Rotation paths and how fast each direction turns (degrees per step):
Each turn is a multiple of 5 degrees from 10 to 175, or 0.
Each row of a path follows its step; steps can be skipped.
path 1
step 0: [-12   3  -3  -3 -25 -25 -28  49 -52  28  25  39  51   7  19 -13 -21  43
  26  12  -4  -1 -13 -20 -15  44   3 -44 -43  15  20  -7  37 -11 -17 -13
   5  -3   1]
step 1: [ -6  -3 -12 -50  36  52  -3 -42 -24  -2 -10  35   3 -29  -6 -20  36  14
   2  21  -3 -34  23  42   9 -30 -27 -57  21  10  25   4   7   7  -6  -1
  17 -35 -24]
step 2: [  9  11  26  16  13  -9 -57 -13  -9 -14 -11  11  33  39 -45  24 -47  13
 -16 -10  -8  -7  35   4   4 -30 -27  55  25  29   7   5  -2   7 -64  10
   0 -23  15]
step 3: [-26  19  28 -12   6 -23 -15   7 -55  44  19   3  35  15  46 -12 -36   3
  37   1  59  20 -12 -15  -7  33 -16 -25 -13  36  30  34  12  -1  17  -9
  16   8  10]
step 4: [ -8 -12 -40  -9  15  34 -32 -25 -12 -33 -11 -16  37 -36 -26   8  25  19
   9   7 -17 -19 -22  29 -13 -17 -31 -56  46   5  49  -6  29   3  33  -5
  10 -31  16]
step 5: [ 17 -24 -11  17  45   7 -62  -8 -14  -2  18  17  11  39 -41  11 -12 -14
 -15   3   9  -4  57 -27  -8  -9 -16  44  42  11  -5  19 -13 -11 -27 -35
  35  29 -21]
step 6: [-18   3  32 -19  28  15  -3  30 -45  43  29 -20  49  49  37 -11 -27  13
  19   5  28   3 -29   1 -15   8 -23 -11 -12 -11  -3 -27  17 -23   3 -24
   2   4  63]
step 7: [-37  -6 -22  12  25  50  -3   5  -2 -17   5   8  58 -27  -1  30  25 -14
  37 -21   5 -25  16  37   2  -9   9 -52  40 -21  32   4   0 -31  22  30
   8 -22 -27]
step 8: [ 57 -32 -30   9   8   7 -61  -7   2  -9  19  16  44  50 -45  -5 -23  31
  -6  15   1 -16  24 -23 -34   7  17  13  -9  -8   5 -14 -14  13 -41  -3
  33  -9 -34]
step 9: [-14   9  28 -42  25  10   8  37 -69  74  20  37   0  13  11 -14 -27  12
  -1  11   0  -6  -5   3   1  -9 -31 -21 -27 -16  19  -8  25 -45 -28   0
  15  19   5]
Speeds:
[ -4  11  -1  -3   0  -2  -7  -9 -10  -3  13  10 -10  -4  -8  10  -4  -4
   6   3  14  19 -11   1   3  -2  18  -4  -9  -7  -2  -6   1 -12  -5 -14
  -3  -7   8] => 120
[  5  -6  -5 -17  -1  -2  -7  11 -11  -3   4  15 -14 -12 -10 -13   5   0
  -4   8 -13  -6   0   0  -1  10 -10   4  12  -5 -10  -9   0   0  -1 -15
   6   5   1] => 90
[ -3  -3   1   2   0  -1  -8  18  -7   3  -1  11 -15   9  19   5  -9   6
   8  13   6   1  -7  -6  -6 -10  -6  -3  -5  12  -1 -11  -1   0  12  11
  -8  11   2] => 120
[ -1  -5  -7   8   1 -18 -10  13  10   1  -2  -5   4 -12  -5   9   0   4
  15   1   4  -6  12  -4  10  -4  -1 -13  -2   3 -10   6 -15   3 -16  -8
  -5   7   7] => 135
[  5  11 -13 -14   9  11  16   8  -5   5 -10  -8  -1  -6 -12   0  -9   5
   5   4  -1  -4  -3  14   4 -12  12  -1  11   5   9   2  -1  -1   2   0
 -14  11   5] => 130
[ 11  -1   9  -3   4  -7  -5  -5  -9  -1  -1  -8  -6 -11  -1  14  -2 -19
  -2  -2 -11 -16   0  -2   9 -12 -10  -7  -6 -13   9  -6  -2 -10   8  12
  -2  -7   8] => 135
